In the data rows, the value 50 means zero.
What is the hidden score of each row? Scores go from 0 to 20, and 10 is about the middle. The score is a weighted sum of the row's numbers plus the product of two more (or one squared), each taken from its middle value.
c(51, 50, 50, 48, 49, 54, 55, 51, 55, 47, 48, 52, 50, 48, 62, 48, 51, 52, 49,
  49, 49, 48, 51, 53): 12
c(55, 51, 47, 52, 52, 49, 52, 46, 56, 44, 54, 49, 56, 50, 44, 49, 44, 47, 42,
  49, 44, 47, 45, 48): 11
c(63, 54, 58, 48, 63, 46, 41, 73, 42, 36, 48, 46, 48, 59, 45, 42, 52, 48, 33,
  52, 63, 60, 54, 42): 7
c(53, 48, 47, 49, 53, 47, 56, 51, 55, 43, 59, 49, 57, 49, 42, 49, 46, 52, 45,
  48, 44, 42, 47, 51): 9
c(57, 57, 48, 32, 59, 49, 18, 52, 42, 52, 50, 36, 41, 70, 57, 54, 48, 65, 49,
  65, 64, 50, 61, 31): 10
c(49, 46, 50, 50, 49, 49, 50, 53, 51, 53, 50, 50, 48, 48, 57, 52, 52, 49, 51,
  47, 51, 47, 54, 57): 10
c(50, 47, 50, 51, 48, 54, 53, 52, 51, 51, 50, 50, 47, 49, 52, 48, 55, 50, 52,
  51, 49, 48, 55, 53): 9
c(37, 47, 66, 55, 53, 47, 51, 44, 52, 61, 62, 60, 33, 53, 63, 55, 62, 49, 63,
  55, 57, 69, 45, 47): 9
c(56, 46, 41, 53, 48, 58, 63, 50, 56, 48, 48, 50, 48, 45, 51, 37, 54, 50, 59,
  51, 42, 41, 54, 59): 10
c(43, 30, 49, 47, 59, 46, 37, 46, 57, 70, 50, 56, 34, 50, 70, 60, 68, 60, 53,
  71, 62, 56, 50, 46): 12
c(53, 53, 50, 48, 51, 48, 54, 48, 57, 49, 59, 51, 52, 49, 45, 53, 47, 46, 50,
  50, 46, 48, 45, 47): 8
c(51, 45, 49, 51, 51, 54, 55, 51, 53, 49, 48, 53, 51, 48, 50, 43, 55, 46, 54,
  49, 47, 48, 55, 55): 9
c(26, 28, 62, 65, 25, 66, 53, 36, 71, 68, 68, 62, 69, 24, 51, 57, 55, 22, 62,
  26, 28, 49, 54, 81): 8
c(48, 51, 48, 38, 52, 49, 46, 42, 54, 44, 57, 48, 55, 51, 42, 58, 41, 50, 48,
  63, 49, 44, 43, 44): 13
c(43, 49, 59, 38, 44, 46, 48, 55, 48, 62, 49, 48, 40, 48, 53, 61, 50, 55, 48,
  46, 55, 52, 52, 53): 8
c(27, 49, 57, 65, 43, 48, 55, 38, 55, 65, 48, 61, 40, 37, 62, 56, 52, 52, 56,
  49, 51, 62, 42, 56): 12
c(46, 57, 49, 60, 52, 45, 56, 44, 56, 51, 53, 55, 56, 48, 43, 61, 48, 45, 56,
  53, 46, 53, 48, 48): 14
c(32, 45, 55, 59, 47, 49, 50, 48, 52, 61, 43, 63, 48, 47, 58, 47, 57, 44, 62,
  52, 46, 60, 45, 58): 11
c(60, 49, 60, 44, 61, 50, 38, 66, 42, 41, 51, 41, 47, 54, 45, 46, 46, 52, 30,
  42, 66, 54, 57, 40): 17
c(57, 63, 50, 31, 51, 56, 32, 57, 34, 50, 40, 36, 59, 64, 46, 59, 42, 55, 57,
  58, 55, 42, 59, 43): 7
c(51, 52, 48, 57, 52, 43, 51, 42, 68, 47, 61, 50, 56, 50, 36, 52, 41, 54, 50,
  48, 47, 43, 43, 44): 9
c(56, 48, 55, 46, 59, 44, 48, 63, 49, 41, 52, 42, 51, 53, 44, 45, 49, 46, 35,
  46, 59, 49, 56, 44): 10
c(37, 52, 47, 52, 24, 55, 58, 42, 56, 63, 40, 55, 78, 27, 41, 65, 32, 27, 56,
  32, 30, 34, 43, 78): 17
c(53, 53, 42, 52, 50, 53, 59, 49, 59, 44, 54, 49, 50, 48, 47, 44, 50, 48, 55,
  51, 45, 46, 49, 50): 10
c(58, 47, 41, 53, 53, 55, 57, 24, 57, 41, 51, 50, 52, 47, 44, 36, 49, 46, 58,
  49, 40, 46, 51, 51): 18
c(49, 44, 47, 49, 49, 48, 49, 53, 59, 56, 50, 50, 46, 48, 52, 53, 51, 52, 46,
  47, 50, 45, 51, 55): 9
c(53, 52, 35, 48, 51, 51, 53, 48, 55, 46, 52, 48, 54, 49, 44, 49, 47, 53, 42,
  48, 47, 47, 47, 50): 11
c(56, 53, 45, 53, 52, 52, 53, 46, 55, 41, 51, 47, 53, 51, 45, 45, 45, 45, 50,
  49, 47, 44, 46, 50): 11
c(10, 53, 55, 89, 8, 47, 90, 11, 63, 79, 42, 91, 77, 11, 47, 70, 41, 18, 87,
  25, 6, 53, 7, 91): 8
c(50, 46, 48, 48, 47, 52, 59, 55, 55, 52, 50, 52, 47, 47, 55, 52, 55, 52, 54,
  46, 48, 48, 55, 55): 8
c(55, 47, 43, 51, 49, 58, 57, 59, 50, 47, 48, 55, 47, 53, 54, 45, 54, 49, 57,
  47, 45, 46, 54, 53): 6
c(49, 49, 41, 51, 47, 50, 49, 56, 53, 52, 53, 53, 51, 51, 49, 49, 54, 52, 52,
  49, 48, 48, 52, 55): 8
c(52, 43, 46, 57, 47, 57, 58, 55, 49, 53, 48, 51, 44, 48, 56, 45, 56, 47, 58,
  44, 48, 50, 59, 57): 9
c(60, 49, 52, 46, 57, 50, 50, 49, 55, 35, 60, 41, 55, 49, 39, 40, 45, 39, 32,
  50, 49, 45, 49, 54): 13
c(52, 50, 49, 52, 49, 50, 54, 51, 55, 48, 51, 53, 52, 49, 50, 51, 51, 50, 49,
  48, 49, 44, 51, 50): 9
c(53, 46, 49, 48, 48, 47, 51, 50, 46, 55, 51, 50, 54, 49, 50, 51, 49, 51, 43,
  47, 53, 49, 55, 54): 11
c(52, 51, 50, 44, 51, 45, 58, 47, 55, 45, 54, 48, 55, 51, 39, 50, 39, 48, 47,
  49, 46, 46, 46, 50): 11
c(45, 47, 52, 55, 50, 47, 54, 47, 56, 50, 57, 57, 50, 49, 48, 52, 48, 49, 46,
  45, 49, 49, 46, 54): 9
c(50, 45, 46, 52, 46, 53, 56, 54, 51, 54, 47, 54, 45, 47, 59, 49, 53, 51, 55,
  45, 50, 51, 55, 56): 9
c(53, 51, 44, 51, 49, 46, 55, 51, 57, 48, 53, 48, 53, 48, 47, 47, 50, 50, 51,
  48, 45, 48, 49, 53): 10
c(46, 48, 54, 48, 44, 46, 49, 52, 47, 63, 48, 49, 45, 45, 57, 59, 53, 51, 44,
  46, 57, 48, 51, 55): 9
c(64, 57, 64, 50, 75, 40, 32, 75, 39, 27, 50, 51, 47, 59, 41, 42, 45, 44, 27,
  56, 73, 73, 51, 35): 7
c(43, 46, 54, 51, 45, 46, 46, 51, 51, 58, 51, 51, 49, 46, 56, 59, 52, 50, 44,
  49, 55, 48, 54, 56): 10
c(53, 48, 52, 49, 47, 52, 51, 49, 55, 48, 50, 50, 50, 47, 51, 48, 51, 49, 52,
  48, 48, 58, 52, 54): 10
c(41, 53, 58, 47, 47, 45, 47, 49, 50, 58, 55, 49, 49, 41, 50, 63, 48, 50, 39,
  45, 60, 39, 46, 52): 9
c(35, 53, 57, 49, 47, 41, 49, 40, 48, 65, 45, 52, 47, 48, 57, 68, 51, 47, 52,
  51, 54, 45, 41, 51): 10
c(59, 60, 48, 28, 55, 51, 29, 49, 35, 44, 52, 28, 47, 70, 48, 43, 40, 65, 44,
  58, 63, 42, 65, 36): 13
c(49, 47, 49, 58, 48, 51, 57, 55, 51, 52, 48, 54, 48, 46, 51, 46, 56, 51, 50,
  48, 50, 48, 57, 57): 9
c(51, 48, 44, 53, 52, 52, 60, 48, 56, 44, 51, 53, 52, 48, 47, 35, 56, 48, 54,
  51, 41, 47, 52, 55): 11
c(49, 57, 46, 47, 46, 48, 43, 45, 43, 57, 47, 40, 56, 53, 52, 56, 44, 54, 56,
  50, 52, 46, 53, 52): 11
c(46, 48, 53, 50, 48, 45, 49, 50, 53, 54, 51, 47, 49, 50, 51, 54, 49, 50, 47,
  48, 53, 48, 52, 55): 11
c(47, 44, 50, 52, 44, 54, 55, 61, 48, 60, 41, 52, 41, 44, 63, 47, 55, 48, 55,
  42, 53, 47, 60, 59): 8
c(58, 54, 48, 47, 53, 47, 49, 48, 57, 47, 54, 50, 53, 49, 41, 49, 44, 50, 46,
  48, 47, 47, 46, 52): 10
c(46, 47, 55, 51, 50, 42, 53, 46, 53, 49, 57, 52, 53, 48, 45, 55, 45, 53, 42,
  45, 50, 50, 42, 50): 13
c(40, 46, 41, 62, 31, 59, 64, 51, 56, 65, 33, 66, 49, 33, 63, 50, 59, 50, 66,
  41, 34, 49, 53, 65): 10
c(52, 49, 47, 50, 53, 49, 51, 50, 52, 49, 58, 47, 53, 46, 43, 50, 45, 50, 47,
  51, 47, 46, 48, 52): 10
c(45, 51, 56, 45, 49, 46, 43, 45, 52, 51, 54, 51, 52, 51, 47, 60, 45, 51, 41,
  49, 53, 48, 47, 48): 10
c(49, 40, 48, 46, 43, 55, 50, 60, 48, 52, 45, 43, 48, 47, 53, 51, 54, 51, 46,
  44, 54, 45, 65, 59): 10
c(39, 50, 64, 50, 48, 42, 43, 46, 47, 63, 56, 50, 47, 48, 54, 64, 47, 50, 36,
  48, 60, 52, 45, 51): 11
c(56, 46, 48, 53, 54, 48, 54, 48, 56, 43, 52, 48, 53, 47, 43, 43, 51, 49, 53,
  52, 44, 46, 46, 53): 10
c(75, 60, 62, 58, 86, 37, 31, 84, 28, 24, 44, 56, 37, 67, 40, 35, 56, 52, 31,
  72, 78, 84, 54, 28): 9
c(62, 58, 74, 53, 75, 36, 34, 80, 28, 37, 50, 50, 41, 60, 43, 44, 50, 48, 20,
  56, 81, 75, 49, 30): 8
c(67, 51, 40, 36, 57, 72, 42, 63, 37, 35, 43, 32, 59, 64, 49, 30, 57, 50, 61,
  56, 50, 37, 71, 43): 8
c(49, 51, 44, 44, 50, 47, 46, 43, 50, 49, 54, 49, 52, 50, 48, 53, 50, 51, 44,
  46, 47, 46, 51, 47): 12
c(73, 54, 57, 55, 72, 42, 45, 71, 39, 23, 33, 51, 49, 61, 33, 32, 53, 45, 37,
  55, 62, 63, 52, 36): 8
c(66, 64, 42, 27, 50, 57, 31, 62, 32, 38, 42, 25, 68, 65, 38, 56, 29, 54, 45,
  57, 55, 36, 63, 39): 10
c(47, 45, 50, 50, 45, 50, 53, 52, 51, 55, 46, 51, 47, 51, 54, 55, 53, 48, 49,
  48, 53, 47, 54, 55): 9
c(55, 46, 41, 55, 51, 59, 61, 56, 52, 45, 38, 53, 50, 48, 49, 40, 55, 49, 58,
  47, 44, 48, 53, 56): 8
c(43, 37, 35, 59, 53, 54, 63, 58, 68, 50, 61, 53, 33, 50, 66, 51, 81, 52, 53,
  45, 56, 47, 57, 48): 8
c(79, 66, 35, 25, 56, 65, 34, 54, 35, 30, 44, 30, 67, 70, 35, 37, 30, 53, 55,
  58, 42, 36, 68, 36): 12
c(52, 50, 45, 51, 50, 54, 55, 50, 50, 47, 41, 47, 51, 46, 53, 44, 48, 50, 50,
  49, 47, 46, 47, 53): 10
c(47, 42, 46, 62, 53, 54, 64, 48, 49, 46, 49, 60, 41, 50, 60, 37, 66, 50, 70,
  54, 46, 62, 52, 63): 10
c(47, 48, 52, 50, 48, 49, 52, 50, 51, 57, 51, 49, 48, 49, 55, 57, 50, 52, 44,
  51, 51, 55, 52, 55): 11
c(47, 46, 50, 51, 44, 61, 55, 59, 52, 58, 43, 50, 45, 49, 62, 50, 56, 48, 48,
  49, 51, 48, 56, 57): 6
c(42, 42, 38, 50, 59, 39, 51, 53, 53, 70, 57, 51, 4, 61, 84, 56, 80, 80, 54,
  65, 72, 55, 62, 41): 14
c(53, 46, 50, 50, 50, 50, 51, 49, 52, 51, 50, 50, 48, 46, 52, 51, 52, 49, 48,
  47, 51, 48, 51, 51): 11
c(61, 52, 66, 59, 72, 39, 40, 68, 40, 39, 51, 60, 41, 52, 44, 46, 55, 47, 32,
  60, 70, 76, 49, 36): 7
c(31, 89, 61, 71, 48, 41, 45, 32, 23, 68, 25, 66, 61, 52, 54, 72, 36, 39, 83,
  66, 37, 79, 14, 42): 12
c(62, 65, 47, 33, 59, 56, 33, 59, 24, 45, 38, 35, 50, 80, 45, 54, 45, 55, 54,
  66, 58, 42, 64, 38): 9
c(70, 60, 63, 52, 87, 33, 30, 80, 28, 29, 39, 47, 41, 66, 43, 41, 46, 48, 24,
  68, 81, 81, 51, 25): 11
c(53, 52, 46, 47, 52, 51, 53, 45, 58, 43, 54, 48, 55, 53, 47, 46, 48, 50, 46,
  49, 48, 49, 45, 48): 12
c(51, 48, 47, 49, 50, 48, 52, 46, 58, 48, 55, 50, 52, 52, 49, 50, 46, 47, 49,
  48, 46, 46, 50, 52): 11
c(64, 57, 43, 39, 60, 53, 44, 51, 38, 41, 51, 35, 43, 69, 49, 37, 54, 59, 62,
  56, 53, 43, 61, 32): 12
c(61, 61, 55, 31, 55, 61, 38, 63, 34, 36, 52, 21, 53, 70, 45, 38, 42, 58, 49,
  53, 63, 39, 74, 45): 12
c(44, 54, 58, 45, 49, 39, 43, 42, 52, 55, 56, 47, 51, 51, 44, 66, 42, 49, 36,
  46, 57, 45, 44, 50): 12
c(58, 53, 39, 53, 56, 52, 63, 51, 61, 35, 53, 51, 56, 51, 43, 39, 48, 48, 56,
  49, 35, 46, 50, 48): 9
c(58, 47, 42, 50, 52, 54, 56, 50, 54, 47, 49, 50, 56, 49, 46, 45, 48, 48, 57,
  51, 49, 49, 52, 53): 10
c(30, 75, 67, 71, 40, 42, 46, 38, 26, 67, 23, 69, 65, 42, 53, 70, 37, 35, 61,
  46, 47, 71, 24, 56): 7
c(59, 50, 46, 49, 53, 54, 57, 50, 59, 36, 55, 52, 56, 45, 45, 34, 51, 50, 59,
  48, 41, 50, 51, 49): 9
c(53, 45, 42, 50, 49, 59, 52, 53, 50, 47, 48, 54, 50, 49, 55, 42, 52, 44, 58,
  45, 46, 47, 58, 56): 9
c(45, 43, 45, 52, 42, 53, 50, 57, 47, 63, 40, 52, 41, 45, 61, 53, 58, 44, 52,
  47, 55, 52, 60, 59): 18
c(55, 63, 51, 27, 55, 48, 28, 48, 37, 54, 50, 29, 47, 72, 54, 61, 40, 63, 41,
  60, 65, 41, 60, 33): 12
c(54, 60, 50, 38, 59, 40, 39, 49, 49, 44, 50, 39, 54, 62, 44, 59, 41, 56, 44,
  63, 54, 49, 45, 37): 11
c(50, 49, 50, 50, 49, 51, 53, 50, 56, 50, 53, 51, 51, 49, 49, 54, 50, 50, 50,
  51, 47, 46, 48, 52): 8
c(62, 51, 65, 47, 69, 42, 31, 73, 44, 35, 50, 52, 51, 59, 43, 46, 45, 42, 25,
  56, 74, 69, 52, 38): 7
c(54, 46, 46, 52, 48, 53, 57, 55, 51, 47, 49, 52, 50, 48, 49, 48, 53, 47, 54,
  47, 44, 47, 53, 52): 8
c(39, 50, 56, 66, 54, 42, 62, 48, 58, 51, 67, 64, 39, 52, 49, 50, 66, 43, 74,
  47, 46, 54, 43, 56): 6
c(55, 46, 42, 57, 47, 56, 53, 56, 55, 48, 48, 55, 46, 49, 52, 38, 56, 55, 59,
  46, 43, 49, 55, 58): 7
c(43, 52, 57, 48, 47, 43, 46, 49, 47, 59, 53, 50, 50, 40, 53, 56, 46, 51, 42,
  40, 55, 45, 48, 51): 10
c(61, 38, 36, 54, 64, 50, 62, 61, 54, 39, 63, 42, 31, 63, 54, 30, 69, 57, 52,
  54, 51, 45, 65, 46): 10
c(44, 48, 52, 55, 52, 48, 49, 49, 47, 60, 45, 58, 34, 51, 61, 54, 60, 57, 62,
  58, 54, 59, 46, 47): 8
c(52, 56, 53, 48, 53, 54, 44, 47, 47, 43, 42, 43, 46, 54, 50, 44, 47, 53, 52,
  55, 54, 54, 53, 41): 11
c(57, 55, 43, 45, 54, 52, 51, 50, 51, 43, 47, 45, 50, 53, 45, 52, 44, 54, 50,
  49, 49, 46, 51, 46): 10
c(68, 50, 38, 33, 48, 73, 36, 51, 44, 39, 35, 26, 71, 59, 41, 45, 37, 53, 51,
  52, 45, 34, 66, 42): 12
c(47, 50, 51, 47, 49, 47, 49, 49, 50, 53, 49, 51, 51, 44, 50, 55, 48, 50, 44,
  46, 51, 46, 47, 52): 9
c(50, 44, 52, 57, 49, 53, 55, 55, 44, 45, 46, 51, 47, 49, 53, 44, 57, 49, 54,
  47, 45, 48, 59, 54): 10
c(46, 49, 46, 60, 40, 52, 69, 42, 55, 55, 52, 54, 48, 44, 50, 45, 55, 52, 57,
  41, 34, 48, 46, 61): 10
c(46, 51, 52, 47, 47, 43, 46, 45, 50, 48, 56, 49, 57, 50, 48, 57, 42, 48, 38,
  49, 51, 45, 51, 49): 12
c(35, 33, 53, 55, 32, 63, 60, 33, 64, 57, 51, 58, 51, 40, 58, 29, 60, 49, 58,
  41, 35, 45, 51, 64): 12
c(50, 50, 49, 51, 46, 58, 55, 48, 49, 48, 46, 46, 61, 47, 46, 46, 47, 42, 63,
  52, 42, 42, 49, 51): 7
c(53, 43, 46, 52, 51, 46, 57, 54, 50, 49, 51, 54, 47, 47, 51, 41, 57, 50, 56,
  47, 46, 48, 56, 56): 10
c(55, 43, 42, 54, 47, 58, 60, 56, 52, 49, 49, 51, 47, 45, 53, 41, 58, 52, 61,
  48, 45, 50, 60, 54): 9
c(49, 50, 47, 46, 51, 48, 49, 46, 51, 53, 50, 49, 50, 49, 58, 54, 47, 48, 53,
  49, 51, 50, 50, 50): 11
c(54, 47, 46, 48, 48, 48, 57, 50, 54, 46, 52, 50, 50, 49, 51, 47, 48, 48, 52,
  48, 43, 48, 51, 52): 11
c(50, 49, 51, 49, 53, 46, 55, 42, 57, 48, 58, 50, 52, 49, 47, 49, 45, 49, 45,
  49, 48, 46, 44, 49): 12
c(46, 50, 51, 45, 45, 42, 47, 52, 49, 55, 48, 47, 51, 46, 53, 55, 53, 48, 52,
  49, 50, 42, 53, 52): 11
c(51, 39, 56, 38, 49, 50, 49, 43, 66, 51, 49, 48, 57, 32, 39, 60, 34, 56, 38,
  50, 50, 40, 41, 50): 11
c(53, 49, 46, 50, 52, 48, 54, 49, 52, 47, 61, 48, 54, 50, 42, 58, 47, 50, 48,
  51, 47, 47, 49, 53): 10
c(51, 52, 45, 47, 51, 47, 53, 46, 51, 50, 55, 49, 52, 49, 46, 54, 45, 54, 47,
  51, 49, 47, 46, 49): 10
c(40, 45, 50, 52, 44, 45, 50, 59, 43, 60, 44, 51, 44, 45, 63, 59, 57, 52, 46,
  47, 55, 49, 57, 59): 11
c(48, 50, 52, 48, 47, 47, 54, 49, 50, 53, 55, 47, 50, 43, 48, 54, 49, 49, 46,
  49, 57, 48, 47, 54): 10
c(48, 46, 48, 50, 49, 53, 56, 53, 54, 49, 43, 48, 49, 51, 48, 46, 51, 50, 52,
  50, 46, 49, 51, 53): 9
c(59, 45, 40, 52, 52, 45, 62, 53, 55, 43, 53, 44, 52, 49, 45, 35, 51, 49, 61,
  52, 43, 45, 53, 53): 13
c(48, 47, 57, 47, 48, 46, 51, 50, 47, 53, 53, 46, 49, 47, 46, 55, 47, 50, 41,
  45, 48, 49, 49, 50): 11
c(56, 49, 38, 51, 52, 56, 59, 53, 56, 46, 46, 53, 50, 50, 48, 35, 52, 50, 58,
  46, 46, 45, 54, 53): 8
c(53, 52, 50, 50, 54, 47, 48, 45, 52, 44, 56, 47, 58, 49, 41, 51, 47, 50, 44,
  46, 46, 57, 44, 48): 12
c(50, 47, 50, 51, 51, 47, 53, 46, 57, 45, 56, 46, 53, 48, 45, 48, 47, 51, 50,
  47, 45, 45, 48, 50): 11
c(55, 48, 45, 50, 52, 50, 55, 52, 55, 52, 48, 52, 50, 51, 50, 50, 50, 48, 52,
  51, 46, 46, 51, 50): 9
c(47, 48, 47, 49, 46, 47, 51, 53, 54, 54, 51, 50, 49, 50, 51, 53, 51, 50, 49,
  49, 50, 49, 52, 53): 10
c(47, 46, 47, 50, 47, 50, 57, 53, 51, 51, 46, 50, 49, 48, 53, 50, 53, 52, 54,
  47, 49, 48, 56, 53): 10
c(45, 49, 50, 48, 47, 51, 50, 52, 54, 57, 50, 48, 49, 48, 55, 59, 49, 49, 40,
  45, 52, 46, 50, 53): 9
c(52, 47, 44, 48, 48, 50, 55, 57, 51, 52, 49, 51, 49, 49, 50, 51, 51, 51, 49,
  47, 47, 46, 56, 53): 10
c(12, 39, 61, 69, 12, 55, 65, 23, 72, 74, 53, 72, 78, 12, 49, 70, 42, 27, 55,
  18, 22, 43, 28, 82): 10
c(34, 75, 68, 69, 43, 39, 49, 40, 32, 64, 28, 70, 69, 41, 45, 72, 31, 30, 54,
  48, 46, 71, 23, 55): 9
c(47, 47, 50, 50, 46, 58, 51, 54, 50, 51, 50, 50, 48, 44, 53, 48, 52, 49, 49,
  48, 51, 47, 52, 54): 7
c(42, 48, 54, 48, 42, 43, 47, 51, 47, 65, 44, 48, 44, 45, 57, 58, 53, 51, 46,
  46, 58, 49, 54, 53): 12
c(61, 53, 45, 44, 59, 37, 39, 46, 53, 41, 55, 39, 48, 59, 38, 41, 41, 61, 43,
  58, 50, 38, 45, 42): 12
c(56, 45, 40, 55, 49, 57, 59, 54, 51, 52, 44, 53, 48, 47, 53, 37, 58, 52, 58,
  46, 44, 49, 58, 56): 9
c(37, 44, 50, 56, 44, 56, 53, 52, 54, 56, 45, 51, 47, 46, 57, 48, 55, 52, 50,
  46, 49, 50, 54, 59): 8
c(76, 64, 62, 60, 96, 30, 29, 93, 24, 21, 44, 54, 34, 73, 41, 30, 46, 52, 31,
  75, 86, 95, 49, 19): 12
c(46, 49, 54, 45, 50, 39, 48, 48, 50, 57, 54, 48, 52, 44, 47, 56, 47, 50, 38,
  49, 54, 48, 45, 51): 11
c(49, 51, 51, 45, 51, 52, 45, 49, 49, 51, 58, 47, 53, 49, 45, 58, 46, 48, 38,
  49, 53, 47, 49, 50): 9
c(58, 50, 44, 51, 55, 48, 57, 39, 59, 36, 58, 50, 58, 54, 37, 37, 43, 50, 49,
  63, 40, 45, 45, 48): 14
c(44, 51, 53, 41, 48, 43, 45, 48, 49, 53, 54, 45, 49, 53, 47, 58, 46, 47, 41,
  48, 54, 43, 46, 50): 10
c(64, 70, 46, 25, 50, 58, 27, 52, 34, 44, 47, 24, 68, 67, 32, 61, 26, 53, 52,
  58, 53, 33, 58, 37): 9
c(74, 56, 68, 58, 92, 31, 32, 86, 29, 25, 43, 52, 35, 70, 50, 38, 55, 50, 30,
  72, 82, 88, 51, 21): 7
c(56, 51, 49, 51, 52, 47, 54, 50, 56, 46, 55, 51, 53, 50, 42, 47, 51, 45, 49,
  50, 46, 46, 47, 47): 8
c(33, 49, 60, 53, 45, 38, 43, 48, 46, 70, 49, 54, 41, 50, 61, 67, 55, 54, 43,
  56, 61, 59, 44, 49): 10
c(50, 40, 49, 55, 42, 61, 54, 62, 44, 58, 41, 51, 42, 43, 64, 44, 65, 51, 60,
  49, 51, 51, 65, 60): 7
c(47, 46, 49, 52, 49, 51, 53, 51, 51, 52, 52, 51, 51, 48, 51, 49, 52, 49, 46,
  46, 51, 48, 51, 54): 9
c(52, 52, 56, 47, 51, 43, 53, 47, 53, 49, 56, 48, 52, 48, 47, 58, 46, 48, 42,
  48, 46, 46, 46, 48): 12
